Families of rows that turns and mirrors carry onto each other, the same ones carrying the whole set onto itself: the rest of each named row's family, in list order:
3 families of 5 rows:
Q_170: [-1.90  0.59 -1.30  2.53  1.02 -0.03  1.13  0.90  0.47  1.10 -2.58  1.00
 -4.44]
Q_947: [-0.67  1.38 -1.94 -0.18  0.48  0.99  1.47  2.39  0.59  1.33 -4.33 -0.93
 -0.76]
Q_823: [ 0.63  1.09 -3.48  2.86  0.66  1.73  0.60 -0.29  2.35  1.02 -2.51  0.72
 -0.89]
Q_787: [-2.52  1.03 -0.63 -1.21  1.82  1.02  0.22  4.65  2.45  1.51 -0.74 -0.69
 -1.40]
Q_851: [ 1.27 -0.38 -4.10 -1.05 -0.29 -1.51 -3.96  1.43  0.25  2.62  0.10  2.53
 -0.63]
Q_552: [ 0.39  1.22 -4.16  0.64 -1.04 -1.78 -1.00 -0.46  1.12  1.49 -2.26  2.33
 -3.36]
Q_394: [-2.38 -1.43  0.36  2.05  3.07  1.23 -0.43  3.42 -0.86  1.99 -0.34  0.36
 -2.35]
Q_521: [ 2.15  0.61 -3.01  0.39 -1.90  1.65 -1.61 -1.57  0.46  2.20  0.12  1.67
 -0.74]
Q_956: [-0.65  0.16  0.15 -2.88  2.23  1.23 -2.85  3.26  2.40  1.86  1.48  2.12
 -2.34]
Q_694: [ 2.28 -0.02 -0.61 -2.83  1.10  1.53 -3.45  0.11  0.52  1.96 -0.79  3.46
 -2.28]
Q_666: [-1.10 -1.32  1.84  0.74  1.26  0.03 -1.86  4.13  2.39  4.24  0.14  1.94
 -1.07]
Q_625: [-1.30 -0.15 -0.55  3.11  2.63  0.78  0.43  3.16  3.50  2.32 -2.47  0.91
 -1.09]
Q_839: [-0.45 -2.01 -1.32 -0.22  2.21  0.28 -3.73  3.69 -0.96  2.77  1.31  1.35
 -0.08]
Q_567: [ 2.26  0.75 -1.89 -1.24  0.07  1.27 -0.78 -0.49 -0.64  1.57 -4.44  1.62
 -1.35]
Q_620: [ 1.05 -0.97  0.27 -0.85 -1.52  0.60 -3.17  1.22  0.38  4.14  1.76  2.38
 -0.83]

The rest of the family of Q_625: Q_823, Q_521, Q_666, Q_620
The rest of the family of Q_956: Q_947, Q_787, Q_694, Q_567

Families of rows that turns and mirrors carry onto each other, the same ones carrying the whole set onto itself: the rest of each named row's family, in list order:
4 families of 8 rows:
Q_6: [-1.43 -0.57 -2.99  1.06  1.35 -0.62 -1.33 -4.02  0.17  1.68 -2.34  2.80
 -1.67]
Q_654: [ 0.81  0.23 -3.45  2.10  0.35 -1.43 -2.02 -4.34 -1.51  3.83  1.94  0.79
 -0.42]
Q_725: [-1.79 -2.43  1.37 -0.67  2.69 -1.12  0.10  0.38 -0.56 -0.67 -0.03  0.37
  0.03]
Q_462: [-0.23  0.24 -0.76 -0.47 -0.05 -0.05  0.70  0.70  2.84 -1.00  0.09 -0.41
  0.53]
Q_345: [-0.43 -1.09 -1.05 -0.55  0.08  1.74 -1.02 -0.31 -3.27  1.05 -0.25 -2.18
 -2.02]
Q_125: [ 1.50 -0.66 -2.25  0.52 -0.23  1.18 -0.07 -0.61 -2.01  1.31  2.26 -3.15
 -2.09]
Q_757: [ 1.25 -1.30 -2.82  1.38 -0.84  1.63  0.83 -1.55 -2.92  0.92 -0.99 -1.54
 -1.66]
Q_8: [-0.84 -0.04 -1.82  1.66 -0.30 -2.14 -0.37 -2.96  0.23 -0.38 -2.59  3.28
 -0.32]
Q_692: [-1.77 -0.88 -1.49  0.34  3.17 -1.93 -1.59 -2.98  1.73  2.25  0.04  2.76
  1.01]
Q_220: [-1.04 -0.16  0.52  1.45  1.53 -2.84 -1.42 -2.15  2.13  1.24  1.07  1.59
  2.76]
Q_12: [ 0.60  1.41 -4.18  0.73 -0.88 -0.27 -1.03 -3.01 -0.16  3.40  0.51  1.89
  0.95]
Q_465: [ 0.41 -1.76 -1.46  3.40  0.82 -1.08 -1.29 -4.32 -3.58  3.13 -0.05  0.55
  0.53]
Q_172: [-0.41 -1.50  0.54  0.42  0.88 -1.57  0.90  0.42  0.80 -2.40  0.46 -0.88
 -1.62]
Q_975: [-0.36  0.53 -1.09  0.59  0.67 -4.62 -1.15 -1.57  1.22 -0.39 -0.06  2.70
  1.25]
Q_571: [ 0.48  0.46 -3.84  0.87  0.12 -3.60 -0.63 -2.92 -0.27  0.87 -0.68  3.17
  0.35]
Q_659: [ 0.20 -0.73  1.15  0.72  0.85 -1.84 -0.74  0.41  0.86 -1.66  0.22 -2.69
 -0.24]
Q_333: [ 1.09 -1.52  0.23  1.67  1.37 -0.35 -0.76 -0.62 -0.59  0.32  1.15 -4.57
 -0.37]
Q_395: [ 1.95 -1.48 -2.53  2.04  0.77  0.53 -0.11 -2.02 -2.04  1.60  0.52 -3.90
 -1.46]
Q_227: [ 0.26 -2.17  1.21  1.40  2.00 -1.39 -0.72 -0.55 -1.34  0.61  3.06 -2.89
 -0.07]
Q_985: [-0.25  0.67  0.16 -0.07  0.52 -3.19 -1.12  0.30  2.21 -1.21  0.60 -0.08
  1.10]
Q_602: [ 0.12  0.91 -4.16  0.91 -0.54 -1.77 -0.69 -3.33  0.64  0.76 -0.49  2.89
 -2.02]
Q_374: [ 0.75 -1.84 -2.00  2.83  0.27 -0.70 -0.83 -3.55 -4.02  1.42  0.03 -0.86
 -2.73]
Q_859: [-0.50 -2.81  2.02  2.01  1.68 -0.77  0.36 -0.62 -0.77 -1.13 -0.39 -1.86
  0.10]
Q_398: [-1.21 -0.68 -0.61  1.88  1.62 -4.11 -1.27 -3.17  1.24  0.16  0.22  2.96
 -0.08]
Q_53: [ 1.60 -0.29 -4.76  1.92  0.67 -2.13 -0.70 -3.97 -1.86  2.88  0.27  1.43
  0.15]
Q_73: [ 1.09 -1.29 -0.48  1.12  1.07  0.99 -0.29 -0.67 -1.12  2.63  2.61 -3.22
  1.47]
Q_456: [ 1.92 -1.64 -3.71  2.77  0.91 -0.79 -0.24 -3.86 -3.04  2.52 -0.08 -1.22
 -1.08]
Q_238: [-0.81 -1.44  0.64 -1.16  1.81  0.40 -1.12  0.84 -1.62  1.57  2.12 -2.05
  0.62]
Q_555: [-1.45 -0.69 -1.56 -1.69  2.25 -0.74  0.32 -0.09  2.42  0.12  0.08  1.91
  0.28]
Q_283: [-0.77 -1.52 -0.73  1.60  1.22  0.51 -2.71 -3.40 -3.82  3.12 -0.23 -1.16
 -1.25]
Q_334: [-0.49  0.63 -3.63  0.48  0.70  1.00 -2.49 -3.68 -0.83  4.06 -0.19  0.35
 -1.09]
Q_948: [-0.46  0.53 -0.99 -0.24  1.25 -2.45 -0.48 -0.39  3.35  0.12  2.46  0.73
  0.55]

The rest of the family of Q_659: Q_975, Q_571, Q_333, Q_395, Q_985, Q_53, Q_456
The rest of the family of Q_8: Q_462, Q_757, Q_220, Q_12, Q_465, Q_859, Q_73

Families of rows that turns and mirrors carry onto each other, the same ones carrying the whole set onto itself: the rest of each named row's family, in list order:
3 families of 6 rows:
Q_156: [-2.40  0.94 -1.58  0.03  3.34 -1.08  0.13 -4.30 -1.86 -4.93  0.51  2.27
 -1.49 -2.17 -2.84 -2.87 -4.25  4.89  3.41  2.11 -3.35  0.01 -0.27 -1.64]
Q_222: [-2.78 -0.69 -3.98  2.82  4.81 -2.05  2.97 -2.86 -2.00 -0.52  2.23  0.49
  0.95  1.46 -1.49 -6.37 -0.28  1.62  2.43 -2.26 -3.77 -0.21 -3.61 -0.82]
Q_626: [ 0.16 -0.32 -6.14 -0.42  4.81 -0.70  1.63 -4.42 -5.42 -2.08  0.72  2.79
 -2.10 -1.32 -0.90 -4.85  0.09  3.47  3.94  2.08 -2.39  0.11 -1.67 -1.76]
Q_287: [-1.97  1.72 -1.84 -0.03  5.22 -1.37 -0.64 -3.28 -3.94 -4.03 -0.93  3.15
 -1.71 -2.93 -3.09 -2.40 -5.52  4.25  2.14  1.57 -1.89  0.30  0.05 -0.45]
Q_91: [-6.50 -0.88 -4.85  0.13  4.01 -4.82  0.51 -3.20 -0.61 -3.21  0.62  0.93
  1.05 -0.92 -1.96 -5.56 -3.88  4.08  2.22  1.46 -1.09  0.65 -4.04  1.88]
Q_35: [ 0.23 -0.27 -6.12  0.61  5.82 -1.13  0.70 -3.46 -6.09 -2.06 -1.15  1.96
 -0.59 -1.96 -2.31 -5.59 -1.29  3.25  2.57  3.31 -2.61 -0.77 -2.77 -0.67]
Q_953: [-3.01 -1.69 -5.98  0.02  4.19 -5.71  0.71 -2.32 -2.73 -0.23 -0.73  3.95
 -2.10 -1.71 -0.07 -2.98 -1.04  4.00  2.76  0.18  1.37  2.69 -1.34  1.98]
Q_364: [-2.07 -0.64 -7.24  1.28  3.00 -5.79  0.14 -1.36 -3.88  0.23 -0.98  4.09
 -0.86 -1.14 -0.39 -3.41 -1.18  3.17  3.20 -0.71 -0.55  2.55 -3.48  2.94]
Q_137: [-2.51 -0.10 -5.95  0.70  2.97 -6.84  0.25 -2.34 -2.90 -1.44 -2.24  2.83
 -2.38 -1.05 -0.51 -3.42 -2.77  4.64  2.85 -0.49  0.76  3.73 -3.21  1.96]
Q_327: [-1.45  1.53 -3.38  0.51  4.71 -0.66 -0.87 -4.94 -4.12 -5.27  0.90  2.65
 -0.39 -1.62 -4.34 -2.34 -4.63  4.49  3.11  1.15 -3.51  0.34 -1.30 -0.65]
Q_945: [-0.32  1.45 -1.63  2.26  3.00 -2.70  2.14 -1.37 -2.52  0.62 -0.25  2.24
 -3.23  0.28 -2.00 -1.69 -2.28  3.40  2.29 -4.04 -1.78  1.07 -1.18 -1.05]
Q_414: [-0.85  1.20 -1.00  3.11  4.48 -2.99  1.53 -1.99 -1.01  0.21 -0.27  2.25
 -0.14  0.01 -2.73 -3.32 -3.65  3.74  1.56 -4.72 -1.59  1.30 -0.85 -1.23]
Q_557: [ 1.50  0.63 -5.65  0.61  4.48 -0.95  0.03 -3.77 -5.96 -2.91 -0.25  3.38
 -1.56 -0.79 -3.20 -4.16 -0.55  3.48  3.41  2.61 -3.16  1.62 -1.52 -0.52]
Q_338: [-6.46  0.08 -3.41  0.81  3.65 -5.34 -0.88 -2.60 -2.25 -3.12  0.04  2.03
  1.51 -0.28 -2.41 -4.21 -4.55  3.99  3.42 -0.58 -2.04  1.12 -4.04  3.35]
Q_745: [-1.93 -0.20 -0.51  3.15  3.55 -3.38  1.60 -1.87 -0.50 -0.40  0.68  2.92
 -1.51 -0.21 -1.54 -1.75 -1.77  3.05  2.44 -3.51 -2.31  1.75  0.49 -0.58]
Q_580: [-2.47  0.11 -2.09  2.46  4.30 -2.03  2.46 -2.75 -3.01 -0.71  0.47 -0.96
  0.16  2.16 -3.25 -5.61 -1.38  3.25  2.97 -2.12 -4.02 -1.54 -4.57 -0.90]
Q_621: [-1.08 -0.80 -2.86  2.56  5.45 -1.93  1.48 -1.88 -2.53  0.74 -0.19  0.70
  1.31  2.54 -2.81 -6.18 -0.79  2.00  2.19 -2.77 -2.45 -0.06 -3.41 -1.25]
Q_474: [-5.75 -1.14 -5.47  0.04  4.19 -5.45 -0.72 -3.44 -2.60 -3.25 -1.10  0.53
  0.15  0.73 -1.67 -4.47 -4.01  3.86  3.23  0.01 -0.50  1.09 -5.64  1.73]

The rest of the family of Q_945: Q_287, Q_35, Q_364, Q_338, Q_580
The rest of the family of Q_137: Q_327, Q_414, Q_557, Q_621, Q_474
The rest of the family of Q_745: Q_156, Q_222, Q_626, Q_91, Q_953

